128 stands for zero in the data rows.
Some points:
[109 187 110 110 201 122 128  91 169 130 121 135 156 112 134 131  95 173 137 174 140 101 124 110  93 123 108 141 147 159  96 115 121 124 118 123 162 111 128  93 128 165 140 124 157  66  75  89]
[134 123 132 129 130 178 167  71 123 169 135 122 179 134 141 176 145  68 116 133 167 147 126 160 151 150 128 187 134 213 152 147 174 114 103  62  93  67  95 124 115 136 138 100  84 151 125 124]
[165 121 181  85 155  90 152 114  90 122 175 139 125 101 121 102 156  88 110 106 121 191 178 112 115 142 145 125 158 130 142 140 142  93 131 146 159  72 168 173  58 124 135 126 109 140 104 108]
[141 138  65 171 107 126 132 111  97  93  99 149 140 166 136 128 105 161  94 160  65 121 132 170 116 107 167 131 141 141 114 182 173 108  85 169 111 101 187 158  87 125 121  55 115 174 134 142]
[153 150 150 118  67 129 136 154 145  58 159 152 113 140 146 112 179 148 116 168 123 109 127 118 122 149 171 138 137 147 175 164  82 125 177 113 136 133 176 145  94 131 170 155 108 139 140  70]
[116 118 154 143 126 102 157  77 143 125 164 118 119  82 119  67 189  80 103 106 141 173 169  75  95 108 141 112 172  82 148 121 148 145 128 146 169  65 125 147  94 101 120 130 111 139 113  97]
[162 175 125 119  73 147 118 162 154  94 170 125 138 156 121 119 199 133 156 160 121  79  90 133  92 170 170 134 129 135 175 139  65 142 173 114 159 132 147 136 104 106 168 107  83 137 125  92]
[174 140 183 132 161 140 126 146  84  59  83 169 142 172 168 136 145 119  98  81 146 140 176 117 125 135 129 161 145 172  96 159 159  97  89 143 169  72 136 138 123 102  93 150  52 103 150  92]
[130 132 151 101 174 151  86  87 139 115 120 143 126  85  75 149 150 215 135 133 153 143 153 178 120 185 150 190 136 109  92 183 113  92 159 135 121 133 130  75 129 122 135 152  89 133  68  76]
[113 108 170 122 122 130 108 106 177  68  86  84 117 166 144 133 161 145 126 108 160 163  91 121 127 121 140 118 136 140  59 204 111 108 164 118 168 193 149 151  81  98 173 186 131 170 102 109]
[163 153 119  92 187 124 206 122 138 168  82 123 134 131 145 137 141 180 111 175 111 105  86 125 127 104 101 101 103  30 177 127 154 101 108 135 120 183 190  90  59  88 145 116 112 138 113 113]
[150 114 145  93 126 147 154 123 106  60  98 128 197 109  90 127 174  49  77 145  81 123 110 152  50 137  91 152 150 166 142 162 100 158  41 175 134  78 146 104  86 117 149 135 141  80 123 154]
[162 174 143 169 140 124  99 164 138  98 106 127 145 137  94 155 140 167  58 119 166 139  78 111 104 138  80 144 160 144  73 180 205  89  85 112 179 125 165 160 116 130 132 104  58 148 154 106]
[147 132 136 117  71 136 131 160 152  51 146 146 114 143 128 118 162 152 140 162 126 115 101 119 109 164 157 149 121 169 180 158 104 118 178 109 130 141 158 148  78 119 162 151  81 131 133  72]
[ 90 130 123 118  96  92 124 138 153 162 116 113 109 110 102 124 155 148  97 155 149 138 171  49  97 159  91 161  91 145 122 191 106 101 149 197 135  97 170  93  70 146 110 136 134 137 138 141]
[ 83 118 117  92  95 119 111 105 143 166  85 120 138 103 174 113 191 121 102 133 167 110  95 181 130 129 111 169 168 137 172 191 105 110 141 140 171  77 156 165  41 171 125  66 105 145  87  89]
[109 170 127  86 157 158 155 168 108 167 143 111  98  99 126 180 150 112 109 125 110 148 180 158 127  95  84 174 119 104 158 138 121  63 118 141 179  96 157 188  94  78 140 163 124 159 123 123]
[ 89 147 104 125 144 151 159 180 112 133  68 109 104  60 192 168 138 116 122  94 182 154 142 142  75 163 112  82 191 156 102 153  52 160 151 118  90 156 152 111 121 145 147  66 124 121 166 136]
[149 169  95 118 197 123 133 111 135 137  97 136 135 112 114 158  94 160 153 193 147 130 110 116 116 155 122 136 149 133  90 139 104  81 129 164 183 106 127  92 119 159 167 139 153  76  99  64]
[131 131 134 105 174 110 148 118 142 111  90 155  79 115 133 135 176 112  68  98 192 119 115  84  67 160 146 134 144 199  79 139 101 139 146 173 119 158 164 180 138 163 155 110 102 140 163  85]
[138 161 123  97 154  97 142  81 155  80 159 128  95  49 154 129 144 198 129 104  66 145 103 138 134 198  98 120 122 168 144 164  90 141 111 143 188 165 146  95 105 156 139 128  89 164 112  80]
[ 81  94 104 113 101  75 130 127 169 174 128 111 104 123 129 153 163 123  99 156 142 112 140  38 111 149  76 168 103 152 127 174 109 114 133 194 147 101 160 101  86 141  99 139 145 167 111 121]
[ 90 169 133 108  95  91 157 156 100  23 117 149 121 132 155 112 165 124 133 151 147 118 152 103 141 181 129 143 153 129 152 180 110 115 149  91 127 163 126 155  91  91 146 121  78 139 104  70]
[ 64 153 144 110 137 121 207 143 110  85 110 149 173 127 142 136 197 158 105 137  92 145 133  82 172 206 122 155 122 157 122 163 118 116 131  56 171 122 136 163  76 136 113 125  64 132 107 104]
[183  99 138 116 121 130 120  74 109 113 155 121  52  87 118 150 138 195  92  91 152  92 102 144  92 130 114 145 128 113  59 156  77 125 154  94 182 120 138 156 113  96 166 154 113 134 123 119]
[ 82 141  94 166 162 166 167 143 167  77 150 125 136  86  99 102 147 136  74  87 143  83  65 131 187 194 182 186 174 103 133 149 152  86 145 140 167  97 108 114  79  87 164 105 111 125 169 119]
[ 63  96 158 126 127 118 178 105 136 104  78 172 114 134 105 149 149 144 131 120 102  48 101 126 108 146 101  68 144 159 111 162  96 120  99 162 134 154 108 205  75 167 118  94 103 134 131 133]
[109 172 129 153 127 143  93 160  80 123 177 107 148  80 149 159  96 121 129 132 145 172 105 169 111  83  60 155  98  81 133 131 156  87  80 151 158 173 118 129  84 181 121 180 137 168 152 130]
[165 161 120  74 142  98 188 101 131 155  86 124 134 122 141  70 170 168 154 154 126 118  83 139  76  99  95 160  84 105 146 147 149  82 122 156 174 144 121  80  81 153  93 118 131 201 178 141]
[103  63 124 142 108 120 121 112 173 114 159 110 109 113 122  93 183  85 152 131 138 181 140 109 115 146 103  93 137 141 108 143 211 158 125 168 166  72 176 132  72 130 113 148 108  95  96  66]
[150 157 153 163 124 149 163 135  99  85  85 152 129 114 111 144 162 176 121 112 175 141  64 120  99 131 101 193 142 123  93 164 180 105  84 151 154 115 167 214 120 122  99 121  79 126 177  95]
[ 74 124 131 137  93 113 175  94  93 143  82 165  90 143  77 108 159 141 105 104 134 110 100 125  90 152 130  70 147 171  89 162 101  65 138 122 138 122 140 152  70 182 123 136  77 117 124 122]
[127 135 130  99 123 134 158 176 126 142 123 116 143 168  71 158 174 133  63 111 124  93 159 170 148 156 132 142 192 154 122 124 127 155 125 119 143 138  82 126   0 136  91 136 160 209 120 105]
[121 136 190  61 113 109 123 109 177 155 134 170 135  79 155 125 134 151  97 123 142 101 143 147  93 151 168 147 150 146 111 233 123 106  60 178 145 153 153 136  54 118 131 101 149 142 207 108]
[137 183 113 125 142 128 150 142 150 120  79 139 162  69 147 192 132 124 121 110 157  79 106 106 137 127 139 102  84 162 208 122 183 151 118 152 172 143 153 171 189  64  82 141 127 159  74  91]
[105  84 150  93  85 126 122 152  97 140  83 122 115 178 234  99 175 164 126  95 150 151  98 119 131 100 125 175 168 180 164 147 159 132 135 136 154 114 122 165  74 160 118 125 122 132  88 121]
[133 173 162 119 110 113 132 126 138 142 136  93 119  72 136  80 195  75 115 102 136 168 158 111 112 145 110 131 167 126 125  84 177 120 134 165 127  76 167 148  76  96 170 135 114 129  89 132]
[ 51 156 183 130 123 151 172 155 122 133 153 115 147 135 129 142 120 135  90 187 164 113  89 123  93 102 155 157  51 132 164 118 168  33 134 194 139 155 112 109 147 114 112 130 106 148 144 105]
[114 181  94  99 189 121 146  91 160 125 121 140 146 112 140 138  97 180 135 175 136 110 107 116  91 117  92 144 158 166 101 121 126 118 141 143 145 102 134  95 120 171 157 137 158  68  86  79]
[ 71 117 139  95 166  79 178 171 162 131 156  78 155  88 113 117 129 105 106 143  72  71 120 170 158 102 133 134 181 151  83 154 171  89 130 159 184 145  90 152  98 101 136 158  87  92 193  68]
[142  57 136 103 173 182 185 148 140 142 122 168 172 124 146  70 150 151 157 143 107  98 134 141 152 167  93 126 120 146 109  99  59  91  71 122 126  53 170 127 187  94 116 137 115 191 177  66]
[107  99 124  57  89  95 118 120  93 188  93 123 143 189 203  77 183 144 145  65 107 141  97 125  99 117 136 182 158 108 152 143 122 121 105 149 150 121 103 157 125 129 125  76 138 126 140  91]
[167 131 170 139  26 179 173  81 154 186  91  83 211 155 127 144 135 103 101 160 115 146 138 114 152 158 117 133 131 173 133 135 150  95 114 120 113 124  78 134 120 169 189  88  88 107 140 119]
[ 84  98 134 165 113  86 152  77  87 136  85 136 109 140 106 109 137 130  97 117 124  70  91 124  70 175 156  74 124 189  87 135 135  80 142 111 134 138 156 150  76 153 108 139  93 115 137 104]
[ 60 115 132 133 160 125 139 120 163 143  68 104 121 126  96 159  96 152 116  89 198 135 152 123  34 169 111 154 204 163 113 151 124  96 147 115 153 165 177  94 136 104 171 130 111 166 158 111]
[135 188 108  74 158 183 104 169 136 138 135 179 127 149 114 152 108  86  63 105 121 142 167 110 179 138  72  73 119 127 151 197 160 130 196 145 145  86 151 166 188 115 116 144 143 148 126  87]
[115 139 141 105 126  84  56 141 122 165 100 113 111  74 119 129 161 147 112 161 148 124 100  51 112 177  80 140  99 167 138 126 110 139 154 200 112  96 155 106  68 138  82  93 141 127 177 125]
[180  96 170 113 153  90 138 103  82 135 179 110 150 111 124  97 141  84 119  86 142 186 190  97 146 133 120 129 176 124 147 134 144  92 141 154 151 110 170 158  63  92 124 116 120 121 111 123]
[129 182 142 156 170 128 150 105 183 147  90 169 162 119 127 137 183  68 206  89 130 150 115 149 127  88  81 166 111 153 155 136 148  87 154  99 104 111 104 165 155 123 103  94 102 169 174  55]
[141 137 122  89 160 207 142 158 157  69  62  55 110 128 104 113 119 102  95 117 104 160 157 134 104 151 116 197  76 131 112 106 161 159 148 183 150 100 139 158  63 142 133  97  84 196 122  80]
[110 119 112  48  81 183  87 210 125 126 128 188 108 107 145 110 108 113 164  98  63 123 114  65  68 108 113 108 158 135 163 127 137  96 114 107 185 163 157 136  87 119 136  83 104  83 136  75]
[141 144 164  37  93 137 139 146 119 104 164 110 160 136  71 189 188 133 124  43 118 102 119 164 145 135 106 171 155 138  91  95 155 145 122 158 109 165 209  81  73 165 124 108 143 128 153 101]
[120  97  57 119 129 121 112 106 108 161 112  81 109  71 116 116 191 132 108 152 173 114 152  71 132 188  86 139  78 143 142 188 121 116 127 126 172 148 158 178  47 127 166 136 159 134 129 122]
[145  99  89  97 140 138  90 127 207  62 102 142 205  73 121 214 129 150 109  94  98 133 121 102 111 130 132  95 157 118 194 186 183 112 149 119 145  84  93 149 130 169 111 162 131 140 146 125]
[125 108 128 116 147 170  84  30 108 117 121 136  85  69 128 162 192 192 119 142 110 141 133 115  82 151 113 118 142 141  53 143 103 140 156 123 187 140 139 148 117 121 126 151  99 152 129 107]
[146 150 139 139  95 132 136 139 126  63 143 127 121 143 146 129 156 118 144 114 101 110 129  90 111 161 122 134 111 152 188 201  90 122 179  97 167 155 140 151  66 131 139 124  97 105 133  50]
[142 143  48 156 102 132 137  95 102  81 103 155 117 171 129 126 117 150 110 168  68 121 122 145 127 105 172 139 148 138 115 187 186 108  83 176  89 108 176 147  89 122 126  72 105 167 141 136]
[ 96 107  94 116 176 100  98 129 126 136  54 162  88 189 137 113 172  89 143 130 126 134 146 131  82 178 159 159 189 146  83 107 109 130 117 147  89 209 116 152 110  94  85 158 109 136 160 164]
[ 90 130 113 123 136 121 133 118 184 122 149 149 140 140 163 158 170 136 102  77 160 195 151 164 109 169 104 163  92 109 133 111 144 103 120 184 164  80 131 153  67  87 172 118  70 156 186  43]
[106 113 107 126 156 101  82 157 157  63 117  88 138 154  78 112 138 141 161 113 188 161 110 139 148 130 138  91  99 168 137 118 114 180  93  87  94  50 154 130 125 158 143  64  99 100 198 128]
[101 169 105  87 154  99 124 128 124 110  99 110 220 110 105 145 141 117 183 119 126  72 119  61 132 126 164 140 167 129 168 190 104 154 102 182 122 122 151 132  97 180 168 147  75 174 159  42]
[139 157 154 125 176 145 128 136 167  43 114  99 126 104 158 154 164  93  80 111 137 146  86 156  98 170 156  97 131  96  73 175 120  71  99 161 165 203 137 168 124 129  89 136 128 103 103  92]
[112 176 130  94 118 133 115 147  95 150 124 132 136  81 153 181  81 116 124 107 130 166 133 138  92 137 107 183 126  71 143 127 139  67 105 139 200 127 171 161 113 114 134 175 131 195 145 117]
[125 104 143 121 141 123  66 124 176  41  61 125  87  99 114 172 122 122 171 151 123  89 139 136 179 178 121 110 154 103 117 111 138 125  86  96 154  83 148  96 108 180 108  72 130 141 199  90]
[120 170  92 109 187 116 144 111 162 150 104 148 142 117 118 136 118 178 120 164 130 114 101 107  98 123 117 157 160 162 113 123 129 115 108 138 161 124 129  74 133 178 156 128 155  84  70  62]
[121 178 170 135 114 123 158 147 149  99 130 149 152 112 136 121 192  62 131  88 148 114 157  99  92 181  84 144 134  84  82  91 165 170 120 159 137  86 167 125  51 146 169 105 141 122  99 115]
These points spread out most along one direction. Take the direction at right angles to it along which they spread out most. Go by this last direction. Where along it does each point below lie, from 0 to 99? 50 is the average, and the first point above lies past it. One standard deviation of the points above along it is 16.
[ 74 124 131 137  93 113 175  94  93 143  82 165  90 143  77 108 159 141 105 104 134 110 100 125  90 152 130  70 147 171  89 162 101  65 138 122 138 122 140 152  70 182 123 136  77 117 124 122] 21
[141 138  65 171 107 126 132 111  97  93  99 149 140 166 136 128 105 161  94 160  65 121 132 170 116 107 167 131 141 141 114 182 173 108  85 169 111 101 187 158  87 125 121  55 115 174 134 142] 48
[135 188 108  74 158 183 104 169 136 138 135 179 127 149 114 152 108  86  63 105 121 142 167 110 179 138  72  73 119 127 151 197 160 130 196 145 145  86 151 166 188 115 116 144 143 148 126  87] 72
[ 96 107  94 116 176 100  98 129 126 136  54 162  88 189 137 113 172  89 143 130 126 134 146 131  82 178 159 159 189 146  83 107 109 130 117 147  89 209 116 152 110  94  85 158 109 136 160 164] 30
[146 150 139 139  95 132 136 139 126  63 143 127 121 143 146 129 156 118 144 114 101 110 129  90 111 161 122 134 111 152 188 201  90 122 179  97 167 155 140 151  66 131 139 124  97 105 133  50] 26
[129 182 142 156 170 128 150 105 183 147  90 169 162 119 127 137 183  68 206  89 130 150 115 149 127  88  81 166 111 153 155 136 148  87 154  99 104 111 104 165 155 123 103  94 102 169 174  55] 68
[ 71 117 139  95 166  79 178 171 162 131 156  78 155  88 113 117 129 105 106 143  72  71 120 170 158 102 133 134 181 151  83 154 171  89 130 159 184 145  90 152  98 101 136 158  87  92 193  68] 59
[105  84 150  93  85 126 122 152  97 140  83 122 115 178 234  99 175 164 126  95 150 151  98 119 131 100 125 175 168 180 164 147 159 132 135 136 154 114 122 165  74 160 118 125 122 132  88 121] 35
[ 81  94 104 113 101  75 130 127 169 174 128 111 104 123 129 153 163 123  99 156 142 112 140  38 111 149  76 168 103 152 127 174 109 114 133 194 147 101 160 101  86 141  99 139 145 167 111 121] 52
[174 140 183 132 161 140 126 146  84  59  83 169 142 172 168 136 145 119  98  81 146 140 176 117 125 135 129 161 145 172  96 159 159  97  89 143 169  72 136 138 123 102  93 150  52 103 150  92] 49
[142  57 136 103 173 182 185 148 140 142 122 168 172 124 146  70 150 151 157 143 107  98 134 141 152 167  93 126 120 146 109  99  59  91  71 122 126  53 170 127 187  94 116 137 115 191 177  66] 60
[ 84  98 134 165 113  86 152  77  87 136  85 136 109 140 106 109 137 130  97 117 124  70  91 124  70 175 156  74 124 189  87 135 135  80 142 111 134 138 156 150  76 153 108 139  93 115 137 104] 21
[130 132 151 101 174 151  86  87 139 115 120 143 126  85  75 149 150 215 135 133 153 143 153 178 120 185 150 190 136 109  92 183 113  92 159 135 121 133 130  75 129 122 135 152  89 133  68  76] 57
[ 89 147 104 125 144 151 159 180 112 133  68 109 104  60 192 168 138 116 122  94 182 154 142 142  75 163 112  82 191 156 102 153  52 160 151 118  90 156 152 111 121 145 147  66 124 121 166 136] 37
[ 90 169 133 108  95  91 157 156 100  23 117 149 121 132 155 112 165 124 133 151 147 118 152 103 141 181 129 143 153 129 152 180 110 115 149  91 127 163 126 155  91  91 146 121  78 139 104  70] 24
[133 173 162 119 110 113 132 126 138 142 136  93 119  72 136  80 195  75 115 102 136 168 158 111 112 145 110 131 167 126 125  84 177 120 134 165 127  76 167 148  76  96 170 135 114 129  89 132] 56
